In the rows, 128 means zero.
The same turns and mirrors carry the whole set onto itself and the rows of a family onto each other. Which other rows belong to the same family as each row named below? List them in the order they appear above.
These 15 rows form 5 families of 3 rows each.
q_307: [113 148 134 110 165 163 103 135 130 159 149 126 128 130 110 114 129]
q_895: [150 142 179 125 139 136 107 118 143 114 144 136 109 131 149 115 143]
q_36: [ 92 122 135 145 131 160 120 118 146 128 114 139  92 152 136 100 138]
q_266: [103 116 128 131 130 162 119 118 155 136 121 139  90 160 143 101 139]
q_611: [118 139 152 110 154 162  99 134 148 170 147 123 133 129 116 117 124]
q_263: [149 142 178 129 131 136 103 109 129 125 138 128 120 131 152 116 145]
q_584: [115 138 146 115 160 163 106 129 130 164 153 118 133 118 122 121 124]
q_323: [114 136 133 119 156 154  98 134 139 160 159 121 131 132 113 123 122]
q_16: [ 89 131 119 143 137 160 104 124 141 129 124 138  93 155 142 104 137]
q_414: [144 138 187 126 143 132 104 122 134 122 131 134 105 137 146 103 151]
q_352: [136 133 183 126 131 134 101 106 126 112 130 133 115 136 140 106 149]
q_987: [142 129 182 128 141 128 107 108 124 132 137 134 122 132 152 102 147]
q_470: [ 97 121 129 143 130 167 110 129 137 117 120 150  97 148 138 100 138]
q_623: [104 127 122 133 132 169 112 130 149 126 121 139  87 153 145 100 127]
q_180: [112 148 151 109 156 168 105 140 137 170 153 137 125 128 114 109 132]

The rest of the family of q_36: q_307, q_263
The rest of the family of q_611: q_414, q_623
The rest of the family of q_266: q_895, q_180

The same turns and mirrors carry the whole set onto itself and the rows of a family onto each other. Which other rows belong to the same family as each row named below? List them in the order they appear above.
These 30 rows form 5 families of 6 rows each.
q_153: [143 151 115 138 138 154 140 140 118 128 124 127 108 129 127]
q_290: [141 147 118 139 132 153 147 135 106 128 124 127 108 130 128]
q_928: [114 112 105 110 150 156 143 116 149 111 146 115 106 148  91]
q_627: [140 149 117 136 138 156 143 136 112 128 124 132 107 129 131]
q_812: [141 149 118 140 136 153 150 135 107 128 125 126 103 131 125]
q_920: [111 108 100 107 152 152 146 118 146 111 152 115 109 149  94]
q_379: [130 150 139 136 137 146 144 121 106 116 146 132  99 132 113]
q_182: [109 110 105 143 157 127 146 137 102  95 164 133 144 129 135]
q_199: [126  95 105 116 160 147 146 121 136 121 140 104 114 160 119]
q_515: [128 154 135 140 139 144 142 119 104 113 149 140 104 131 117]
q_819: [124  92 106 122 160 150 144 126 139 118 138 100 111 155 119]
q_986: [111 111 108 136 154 134 144 144 100  93 163 135 152 129 127]
q_269: [104 104 108 135 152 131 144 139 103  93 163 131 151 131 126]
q_914: [129  95 111 120 157 145 145 125 141 123 140 105 113 159 114]
q_341: [119  91 108 120 160 145 145 128 137 124 134  99 116 150 119]
q_24: [126  93 103 115 159 145 147 125 139 120 143 104 115 160 114]
q_281: [105 126  76 130 145 146 143 148 109  92 149 141 138 119 118]
q_106: [130 150 141 136 143 143 144 119 111 113 145 141 103 129 118]
q_192: [107 120  80 128 140 144 147 149 113  91 150 140 142 117 119]
q_254: [111 109 109 138 157 134 144 143 104  89 164 131 151 131 125]
q_194: [135 148 141 139 141 141 141 118 116 114 148 139 104 130 113]
q_336: [107 119  82 132 145 150 149 152 113  95 151 140 147 119 115]
q_11: [110 110 106 137 153 127 145 139 105  89 164 130 148 128 133]
q_725: [138 151 113 143 140 149 148 139 106 127 127 132 107 132 130]
q_997: [127 153 140 137 136 142 146 122 107 113 145 134 103 130 114]
q_655: [109 104 104 111 152 154 145 117 146 106 146 118 101 145  92]
q_738: [109 110 102 107 151 153 149 117 146 113 148 119 104 151  93]
q_365: [105 103 106 108 150 151 143 115 143 106 143 119 106 142  89]
q_399: [106 123  85 131 146 148 150 150 110  94 150 139 150 118 117]
q_731: [101 119  81 128 147 145 150 149 113  94 145 134 147 120 115]

The rest of the family of q_738: q_290, q_199, q_254, q_336, q_997
The rest of the family of q_920: q_812, q_379, q_986, q_24, q_399
The rest of the family of q_515: q_928, q_269, q_914, q_725, q_731

The same turns and mirrors carry the whole set onto itself and the rows of a family onto each other. Which other rows belong to the same family as each row named below? List them in the order they appear above.
These 30 rows form 5 families of 6 rows each.
q_618: [ 94 126 141 145 140 131 119 110 106 135 133 136 152 108 140 127 126 126
 118 101 136 146 113 135]
q_142: [106 125 122 146 147 118 110 103 122 145 136 130 140 111 127 116 123 127
 126  96 130 124 106 148]
q_650: [104 145 137 143 121 135 108 105 127 132 142 115 122 142 130 110 116 148
 126 108 116 117 103 144]
q_905: [110 135 142 144 113 133 110 119 133 137 135 124 120 130 140 138 131 150
 130 105 132 129  91 162]
q_927: [135 123 106 102 129 116 128 145 133 145 114 120 115 142 125 144 128 128
 132 148 137 129 143 112]
q_397: [110 114 142 144 121 143 113  99 116 135 150 131 135 114 106 121 116 136
 131 102 118 118 119 135]
q_316: [139 124 124 124 126 116 140 160 142 139 142 114 125 135 122 150 137 125
 139 156 145 135 130 112]
q_96: [122 111 132 148 131 128 116  98 126 145 155 126 137 130 124 146 109 139
 118  94 128 125 114 146]
q_309: [128 127  98 118 119  94 142 143 128 129 123 117 110 132 110 100 125 125
 129 139 138 134 134 117]
q_658: [162 117 124 131 115 130 153 147 127 132 125 129 124 141 119 112 132 126
 146 143 139 133 144 135]
q_990: [100 122 142 136 119 137 115 114 118 126 109 132 132 120 135 153 123 156
 132  99 131 136 111 147]
q_65: [154 132 133 128 123 127 159 149 121 135 130 124 119 125 126 129 121 137
 146 157 135 143 139 114]
q_862: [ 91 135 152 144 128 145 121 108 111 115 129 121 140 125 131 135 111 153
 131 111 119 134 117 121]
q_561: [112 136 132 145 126 126 118 103 130 139 142 112 135 150 141 139 110 152
 109  96 128 132 111 151]
q_87: [124 135 119 124 120 105 149 153 119 120 137 121 113 126 132 113 127 124
 129 152 141 151 126 103]
q_252: [144 113 135 135 127 119 154 153 144 126 139 118 113 123 130 118 131 122
 141 146 130 129 133 101]
q_941: [135 144  99 116 125 104 140 132 129 140 123 108 118 143 139 122 130 129
 139 146 110 134 147 113]
q_778: [ 94 135 144 143 128 126 129 103 129 125 112 128 151 125 138 143 115 141
 106 103 114 132 115 136]
q_384: [135 125 122 109 124 117 146 144 133 137 114 118 104 128 135 113 121 130
 126 143 122 129 146  98]
q_722: [112 135 139 155 128 121 119 104 144 131 137 127 138 135 140 128 122 129
 112 104 114 119  95 154]
q_860: [132 105 111 129 122 109 145 149 119 111 131 133 122 131 120 107 134 112
 139 139 144 143 135 114]
q_690: [110 122 143 142 129 129 122  97 128 145 142 140 140 105 127 143 115 125
 108 108 109 124 110 136]
q_637: [137 129 123 137 125 113 156 144 126 127 143 115 138 127 134 138 138 121
 148 152 117 147 145 105]
q_238: [139 112 123 127 111 119 151 152 145 125 115 114 121 142 124  99 138 123
 130 129 133 128 149 118]
q_158: [113 118 137 135 118 132 113 110 124 150 136 135 121 101 117 150 122 146
 130 104 126 125 105 148]
q_779: [152 137 115 116 121 120 150 141 126 138 108 119 113 141 124 116 118 142
 141 148 132 132 144 127]
q_177: [107 122 141 142 134 134 123 102 114 134 139 124 143 132 141 157 104 150
 114  99 126 141 122 131]
q_715: [ 91 152 133 148 141 116 119 114 124 141 132 115 141 117 138 120 122 142
 116 106 133 137 100 144]
q_405: [138 112 116 116 113 124 133 156 138 134 122 121 133 155 123 131 148 118
 131 138 149 136 145 128]
q_331: [146 115 106 129 111 114 143 135 129 133 134 120 138 144 122 112 147 111
 140 131 120 135 155 129]

The rest of the family of q_778: q_252, q_384, q_722, q_690, q_238
The rest of the family of q_618: q_142, q_309, q_87, q_860, q_715
The rest of the family of q_941: q_650, q_397, q_862, q_637, q_331

